In the rows, 128 means zero.
Each path below is one point turned by a fixed rotation once a step. After each direction that follows a path, write how fast that rotation turns it, in deg/step (0 if it stays still).
Each turn is a multiple of 5 degrees from 10 to 175, or 0.
Each row of a path follows its step; steps can be skipped.

step 0: [121 124 127 136 122 130 118 130 127 131 126 134 124 132 123 127 125 135
 121 129 127 129 130 121 129 125 126 126 136 123 141 123 133 134 134 132
 124 139 123 118 125 126 138 126 133 122 126 137]
step 1: [119 126 128 116 124 133 123 124 135 129 127 139 125 134 128 134 123 129
 118 126 123 133 128 125 140 126 127 124 133 129 124 123 124 129 129 128
 119 130 121 116 123 123 125 135 124 121 132 124]
step 2: [122 129 124 117 129 136 132 126 139 134 129 131 128 138 128 125 132 125
 135 123 128 128 129 120 131 132 121 118 142 123 133 120 120 129 134 122
 122 132 135 135 128 124 129 130 128 125 127 132]
step 3: [126 126 127 118 130 128 131 124 134 121 133 130 136 135 130 129 126 118
 133 119 135 127 125 129 125 118 119 130 124 121 130 123 131 130 139 127
 122 132 131 128 131 128 140 130 126 117 126 119]
step 4: [128 136 131 130 131 129 137 124 140 133 137 126 135 123 127 118 136 136
 129 125 139 127 134 133 131 119 116 124 128 128 125 133 128 134 133 127
 122 129 128 123 128 121 127 128 124 126 130 120]
step 5: [134 122 133 127 121 131 127 126 137 122 135 127 117 117 131 126 125 138
 128 132 135 124 129 131 121 121 116 128 128 129 130 130 133 130 130 123
 127 130 137 132 128 118 130 126 138 119 132 131]
step 6: [132 125 125 134 122 126 126 136 134 125 127 122 127 130 135 129 138 136
 122 136 130 122 119 128 132 125 125 126 119 125 131 131 125 119 132 124
 123 135 125 120 127 121 118 127 131 113 131 125]
step 7: [133 127 117 126 126 135 126 127 129 128 135 126 120 130 137 138 140 137
 131 125 120 119 126 122 128 125 122 126 132 129 132 126 127 127 123 130
 123 124 117 131 132 122 121 132 137 131 132 121]
step 8: [128 128 128 124 123 130 128 125 121 131 129 131 123 136 140 126 132 125
 134 126 118 117 124 124 119 126 117 129 124 119 124 130 120 126 121 129
 133 130 128 121 142 126 126 124 128 123 121 128]
step 9: [127 132 125 132 129 119 131 119 132 127 130 131 123 126 133 129 148 121
 130 125 119 131 138 129 131 127 128 132 125 125 128 128 125 132 129 123
 138 125 121 121 136 127 137 124 132 122 123 124]
Directions:
[126 129 128 132 129 128 128 129 132 130 128 127 129 127 126 127 132 128
 129 129 129 129 127 126 129 130 129 126 128 126 128 127 127 128 129 126
 129 128 127 127 131 127 127 128 128 132 129 129] => 155

step 0: [126 127 129 130 134 122 122 118 129 134 125 123 123 122 123 125 132 127
 130 129 135 122 130 123 122 141 134 126 131 128 133 131 118 131 125 123
 133 134 128 128 140 133 132 133 135 128 127 130]
step 1: [128 132 123 130 134 128 127 114 125 128 121 131 117 119 125 118 130 125
 132 135 128 129 128 128 120 126 139 125 125 129 121 124 126 134 123 129
 124 133 133 125 134 125 132 124 129 137 126 125]
step 2: [128 130 127 144 127 130 134 117 119 127 123 132 126 123 126 125 129 129
 129 128 125 123 130 128 126 126 133 134 132 126 126 126 116 124 125 125
 119 131 124 126 125 132 125 124 119 136 134 121]
step 3: [130 129 126 138 124 133 125 129 133 137 125 125 123 125 131 128 132 136
 131 123 127 127 130 121 120 134 133 132 134 124 133 121 125 124 129 123
 122 128 121 127 139 131 132 132 120 127 134 118]
step 4: [132 142 121 134 131 128 128 132 136 130 130 130 122 127 128 125 126 131
 129 128 127 120 134 132 123 126 124 121 135 130 128 123 131 132 129 127
 124 126 129 125 139 122 135 129 124 136 123 115]
step 5: [135 140 140 139 124 116 125 132 125 125 130 131 129 133 125 124 126 126
 128 129 126 123 136 133 128 127 130 122 134 130 134 129 118 135 125 125
 121 131 126 128 131 130 125 126 127 131 122 121]
step 6: [124 127 136 127 124 123 116 127 130 130 128 124 120 128 122 128 138 129
 128 122 133 125 140 126 125 131 134 122 134 125 132 121 123 134 125 125
 124 130 131 135 137 134 120 124 130 130 130 128]
step 7: [123 130 132 127 138 135 129 127 132 124 132 129 114 122 128 130 131 127
 134 131 136 120 129 128 124 132 135 122 130 128 118 127 125 137 128 124
 126 125 135 129 132 131 121 122 128 137 127 121]
step 8: [126 125 137 140 134 130 130 127 123 130 129 134 122 128 131 123 125 129
 136 129 139 123 129 126 128 132 134 132 134 135 124 128 120 129 116 133
 123 125 123 127 123 132 129 121 128 132 124 122]
step 9: [133 126 128 145 130 135 120 122 129 134 121 122 123 125 128 122 133 132
 127 127 140 125 129 125 129 138 125 125 135 127 130 125 125 129 124 131
 127 129 124 131 132 135 137 130 129 131 132 131]
Directions:
[128 126 129 129 128 125 126 128 129 131 128 129 130 130 129 128 128 129
 131 126 127 130 129 126 131 130 130 131 129 128 130 126 124 127 129 127
 129 128 128 127 128 129 129 129 129 128 128 129] => 125
[127 127 128 128 131 128 126 128 129 130 129 127 126 126 131 128 130 130
 127 126 128 129 128 126 127 127 128 124 126 125 129 127 130 127 129 127
 129 128 127 130 131 128 129 130 130 128 130 131] => 120
[127 128 128 127 128 129 128 128 127 128 127 129 128 126 129 127 130 129
 132 127 128 126 127 129 131 128 128 128 128 128 134 131 130 129 128 127
 129 130 130 130 127 126 130 126 126 129 129 126] => 0
[127 126 130 126 130 132 128 126 128 128 129 130 128 126 130 128 130 128
 127 126 126 128 127 128 128 128 130 131 129 127 126 127 128 127 127 128
 126 126 127 128 126 128 125 126 126 129 130 125] => 70
